Some points, one per row:
[37 44 24 30 29 -36 9 50]
[5 29 2 17 30 -28 6 77]
[4 29 2 16 30 -28 6 78]
[57 -7 -73 -51 -76 20 44 61]
[29 45 1 -6 29 -24 7 21]
[-1 31 8 -26 19 -10 -8 -23]
[-31 4 -14 2 12 -10 -3 70]
[7 30 11 26 33 -31 4 87]
[-5 26 -3 2 23 -22 3 60]
[-33 -10 29 -7 49 -12 -27 -51]
[47 -33 14 36 57 25 40 -77]
[-30 5 -13 2 13 -11 -3 70]
[3 22 14 -19 45 -13 -15 -23]
[-77 -8 42 -40 -16 16 -6 -87]
[12 -23 -33 26 -46 14 -9 -14]
[-40 18 72 -16 10 -1 -24 -65]
[-37 -29 36 -4 37 16 -35 -42]
[26 -36 19 36 49 26 27 -85]
[-53 -28 8 -2 0 19 -13 -42]
[-10 -18 29 0 21 22 24 -86]
[-63 -5 3 -23 -3 4 -14 7]
[43 51 8 -5 37 -28 9 24]
[20 35 9 -17 45 -17 -7 -4]
[-31 4 -13 2 12 -10 -3 69]
[-37 -21 33 -6 11 21 8 -89]
[-18 -12 -31 11 -2 5 -2 53]
[-32 19 3 -27 6 -7 -8 7]
[30 36 -13 14 -7 -2 1 105]
[0 -24 -30 13 -17 29 -4 -11]
[-53 -28 21 -3 3 21 -9 -68]
[28 37 39 37 24 -32 1 48]
[99 -127 2 55 34 14 49 8]
[-10 -31 -13 15 -6 31 -7 -38]
[-12 -31 -12 15 -5 30 -7 -37]
[127 -38 -127 30 -69 11 28 43]
[42 54 23 9 19 -34 14 33]
[-31 4 -13 2 12 -10 -3 69]
[15 -15 -47 13 -25 25 2 22]
[31 -5 -59 12 -33 23 8 46]
[-83 -8 26 -39 -15 14 -18 -51]
[-63 -7 43 -35 -11 16 5 -89]
[16 -15 -47 12 -27 27 2 19]
[-45 -25 34 5 46 -15 -25 -65]
[19 -25 40 -13 51 10 5 -18]
[18 -26 40 -14 51 9 5 -16]
[79 -64 -19 11 -100 10 0 1]
[-8 -37 15 24 21 30 2 -79]
[-45 -26 29 -3 9 22 -1 -83]
[-11 -31 -13 15 -6 30 -7 -37]
[-44 -24 34 4 45 -15 -25 -65]
[-35 18 3 -27 5 -6 -8 8]
[19 34 9 -18 44 -17 -7 -6]
[127 -78 -127 26 -107 8 16 105]
[43 51 9 -5 36 -28 10 24]
[16 -4 5 -29 -47 0 -5 -68]
[-83 -9 26 -38 -15 14 -18 -53]
[124 -83 -127 36 -73 12 11 120]
[-34 9 24 -29 13 -4 -18 -67]
[-26 20 21 14 -12 -15 0 -14]
[-45 -25 -7 1 -2 16 -12 -12]
[7 -42 15 -4 -17 -2 -15 -90]
[-2 25 6 23 20 -19 -2 110]
[1 -36 21 28 33 27 11 -87]
[-30 20 4 -27 6 -7 -8 6]
[8 32 6 2 -24 -7 7 -51]
[-31 20 3 -26 6 -7 -8 8]
[-77 -9 41 -38 -15 17 -6 -86]
[70 37 -53 8 -38 16 13 92]
[-78 -8 42 -39 -16 16 -6 -86]
[-83 -10 26 -37 -15 14 -18 -52]
[2 28 1 15 29 -27 5 78]
[-70 -6 43 -35 -12 6 -5 -93]
[-3 27 -3 2 24 -22 4 58]
[40 47 12 19 32 -35 13 47]
[4 -10 11 -29 -47 6 -11 -90]
[83 -30 -52 10 -31 -30 37 89]
[-20 -12 -30 11 -1 5 -3 51]
[-83 -9 36 -40 -17 16 -13 -75]
[86 -120 14 48 14 17 34 -10]
[3 13 -25 -29 -41 3 11 -26]
[-11 -37 15 23 20 29 1 -78]
[21 35 9 -17 45 -18 -7 -3]
[6 30 2 16 30 -28 6 75]
[-31 -20 -22 7 -3 11 -8 20]
[34 44 7 -12 42 -23 2 11]
[31 -17 -46 25 -52 11 0 14]
[-34 -20 -20 5 -3 11 -8 20]
[-7 25 -3 2 23 -21 3 61]
[62 -72 -43 24 -84 14 3 11]
[-34 10 74 -21 20 3 -24 -63]
[-26 -38 -6 -9 -27 31 -12 -87]
[127 -76 -127 16 -103 16 9 112]
[-33 -10 29 -7 45 -12 -26 -57]
[33 49 34 14 7 -32 9 30]
[-69 -6 43 -34 -12 6 -5 -93]
[-35 18 4 -27 5 -6 -8 8]
[-17 24 -2 -13 15 -14 -2 34]
[17 10 -39 19 -5 -1 7 94]
[48 10 -64 13 -35 17 13 73]
[71 -4 -96 -27 -70 21 50 58]
[-11 -31 -13 15 -6 30 -7 -36]
[-14 -35 4 19 8 31 -5 -63]
[29 45 1 -6 29 -23 7 21]
[-69 -6 43 -34 -12 6 -6 -93]
[-25 0 38 -15 16 13 -27 -68]
[-62 9 23 -45 -11 5 -17 -52]
[39 46 11 20 32 -35 13 49]
[14 -15 -46 13 -25 25 1 21]
[25 2 -57 29 -25 -2 30 60]
[34 44 7 -12 43 -23 2 12]
[-18 -13 -31 11 -2 6 -2 50]
[73 36 -57 7 -41 17 14 91]
[98 11 -84 15 -89 24 15 38]
[-3 27 -2 3 24 -22 4 60]
Then 12 other points, each followed by its number:
[75 -55 -45 17 -36 -26 29 111] 0
[-18 10 -14 12 17 -16 1 91] 1
[-68 -7 43 -33 -11 5 -5 -93] 2
[-19 -12 -30 11 -2 5 -3 50] 3
[-83 -9 26 -38 -15 14 -18 -52] 4
[-8 18 -6 20 21 -20 2 106] 5
[60 -52 -29 -1 -55 -28 29 89] 6
[-70 4 31 -46 -14 7 -17 -72] 7
[13 38 3 -18 23 -16 0 0] 8
[-16 6 21 -16 45 -11 -23 -41] 9
[17 40 48 14 -10 -24 0 22] 10
[-8 18 -6 20 21 -20 2 105] 11
Which of these numbered points is nearest to each point below, ignoring the 2 directions in which the first points spread most? Its number follows each.
[-2 25 5 23 19 -19 -2 110] > 5
[62 -53 -30 1 -54 -28 29 90] > 6
[-19 10 -13 12 18 -16 1 90] > 1
[85 -32 -46 -6 -45 -35 42 84] > 6
[-60 7 71 7 11 -16 -24 -22] > 11
[75 -55 -46 17 -35 -26 29 112] > 0
[-8 -36 52 -11 53 3 0 -3] > 0
[18 41 48 15 -9 -25 0 23] > 10
[-52 -24 30 -8 5 21 -3 -82] > 11
[4 30 58 16 -21 -14 -10 15] > 10
[-1 31 19 21 15 -15 -8 107] > 5
[-8 17 -9 19 19 -18 2 106] > 5
[13 38 3 -19 23 -16 -1 -1] > 8
[-71 4 32 -46 -15 7 -17 -73] > 7
[-55 -28 22 -5 3 21 -10 -67] > 11
[13 38 2 -18 23 -16 0 1] > 8
[24 23 -28 19 -4 -4 6 106] > 11
[-18 -13 -31 11 -2 6 -3 49] > 3
[6 30 26 33 32 -30 -2 88] > 11
[13 38 2 -18 23 -16 0 1] > 8
[-76 -9 15 -31 -10 11 -18 -26] > 4
[-7 18 -6 20 21 -20 2 106] > 11
[18 41 48 15 -9 -25 0 23] > 10
[-16 6 21 -15 48 -12 -23 -38] > 9
[-76 -9 14 -31 -10 10 -18 -25] > 4
[24 22 -29 19 -4 -4 6 105] > 11
[-71 4 32 -46 -15 7 -17 -73] > 7
[-70 4 32 -46 -15 7 -17 -73] > 7
[-83 -10 26 -38 -15 14 -18 -53] > 4
[15 39 2 -17 24 -16 0 1] > 8
[-34 -20 -20 6 -3 11 -8 19] > 3
[6 31 57 16 -19 -16 -10 16] > 10
[12 38 3 -19 23 -16 -1 0] > 8
[-31 -20 -21 7 -3 11 -8 20] > 3
[-68 -7 43 -33 -11 5 -5 -93] > 2
[17 39 2 -17 25 -17 1 1] > 8
[-8 17 -8 20 20 -19 2 105] > 5
[-62 9 22 -45 -11 5 -17 -49] > 7
[-17 5 22 -15 48 -12 -24 -39] > 9
[-68 -7 43 -33 -11 5 -5 -93] > 2
[-68 -6 43 -33 -11 5 -6 -93] > 2
[6 30 58 16 -19 -16 -10 16] > 10
[7 31 57 17 -19 -16 -9 16] > 10
[-72 4 32 -47 -16 8 -17 -72] > 7
[-16 5 22 -15 49 -12 -24 -38] > 9
[1 29 43 34 27 -25 -11 82] > 11
[-76 -9 15 -31 -11 11 -18 -27] > 4
[19 41 47 17 -7 -25 0 23] > 10
[-33 -20 -20 6 -3 11 -8 18] > 3
[-18 -11 -31 11 -2 5 -2 53] > 3
[12 -46 36 -7 59 3 16 18] > 0
[-68 -6 43 -33 -11 5 -5 -93] > 2
[-17 6 22 -16 46 -11 -23 -42] > 9
[-27 -29 66 -10 49 1 -13 -16] > 0
[-2 25 4 22 19 -19 -1 111] > 5
[5 31 58 15 -21 -15 -10 15] > 10
[87 -108 9 39 0 14 45 -30] > 0
[-61 10 22 -45 -11 5 -17 -50] > 7
[8 31 27 34 32 -30 -2 85] > 11
[-35 -20 -19 5 -3 11 -9 18] > 3
[-7 17 -9 20 19 -18 2 106] > 5
[8 31 26 33 33 -30 -1 86] > 11
Now 12 new points, numbered from 0 again:
[34 49 34 15 7 -32 9 30] 0
[-13 -17 30 -3 18 22 23 -86] 1
[3 21 14 -18 47 -13 -16 -20] 2
[34 45 7 -12 41 -23 2 12] 3
[-43 -17 77 -11 39 -1 -24 -30] 4
[75 4 -95 8 -52 6 50 35] 5
[62 23 -64 11 -39 17 16 85] 6
[-10 14 -6 23 -17 -15 12 12] 7
[-58 -27 21 -7 1 21 -11 -64] 8
[127 -66 -127 2 -127 1 18 88] 9
[-11 -35 4 20 8 32 -4 -64] 10
[-70 4 32 -46 -15 7 -17 -73] 11
The same question for these:
[-58 -27 22 -7 1 21 -10 -66] > 8
[8 7 -34 29 -22 -10 23 40] > 7
[-13 -35 3 19 7 31 -5 -62] > 10
[127 -66 -127 1 -127 1 18 87] > 9
[-20 15 2 21 -21 -15 9 36] > 7
[87 -6 -104 13 -47 14 51 49] > 5
[-4 -50 -13 30 2 30 -13 -87] > 10
[14 10 -37 19 -3 -3 7 96] > 8
[35 45 7 -12 42 -23 3 14] > 3
[61 14 -77 5 -51 0 44 13] > 5
[-48 -24 -5 -1 -3 15 -13 -11] > 8
[75 4 -94 9 -51 6 50 33] > 5
[34 45 7 -12 41 -23 2 11] > 3
[-64 9 23 -45 -11 5 -17 -50] > 11
[61 23 -63 12 -37 15 15 86] > 6
[43 51 8 -5 37 -28 9 24] > 3
[-4 -50 -13 31 2 30 -14 -87] > 10
[-8 -37 14 24 21 30 1 -78] > 10
[3 21 14 -18 48 -14 -16 -20] > 2
[2 -3 -39 17 -4 2 4 75] > 8
[63 -65 -35 16 -39 -19 20 113] > 4
[3 22 14 -19 46 -13 -16 -21] > 2
[-10 -37 14 23 20 30 1 -78] > 10
[95 -14 -105 14 -41 24 48 56] > 5
[-14 -18 31 -3 18 22 22 -87] > 1
[-6 -32 -20 26 -36 19 -17 -46] > 7
[-12 -18 30 -1 20 22 23 -87] > 1
[-11 -37 15 23 21 29 1 -79] > 10
[-65 8 24 -45 -12 6 -17 -52] > 11
[2 21 15 -18 47 -13 -16 -22] > 2
[-51 -14 37 -11 13 -7 -13 -91] > 7
[-10 -37 14 23 20 30 1 -78] > 10
[127 -64 -113 9 -127 0 17 69] > 9
[32 49 35 14 5 -31 9 30] > 0
[-60 10 22 -44 -10 4 -17 -50] > 11
[-64 8 23 -45 -12 6 -17 -51] > 11
[-9 -19 29 0 21 22 24 -86] > 1
[2 -11 11 -30 -48 7 -11 -91] > 9
[-47 -24 -7 0 -3 15 -12 -9] > 8
[62 -65 -33 15 -40 -19 20 109] > 4
[61 23 -62 11 -37 16 15 86] > 6
[2 29 43 35 28 -25 -11 81] > 4
[37 16 -47 22 -31 -8 31 4] > 5
[-65 8 23 -45 -12 6 -17 -52] > 11
[-1 -2 -37 16 -2 1 3 77] > 8
[30 -49 -21 54 15 35 -13 -88] > 10
[21 41 47 18 -5 -26 1 24] > 0
[1 -11 11 -30 -49 7 -12 -92] > 9
[63 -10 -33 -7 -36 -22 25 34] > 9
[63 22 -65 10 -40 17 16 84] > 6
[-2 -20 11 -24 -45 10 -13 -102] > 9
[2 21 15 -19 46 -13 -16 -24] > 2
[28 1 -59 30 -25 -1 31 59] > 7
[32 -1 -5 -25 -44 -7 4 -39] > 9
[-8 -37 15 24 21 30 2 -79] > 10
[-13 -18 30 -2 19 22 22 -87] > 1
[14 10 -36 19 -2 -3 7 96] > 8
[34 49 34 14 8 -32 9 31] > 0
[-64 9 23 -45 -12 5 -17 -52] > 11
[-52 13 13 -39 -5 1 -14 -24] > 11
[28 -49 -21 53 13 35 -14 -88] > 10
[-51 14 13 -38 -4 1 -14 -23] > 11
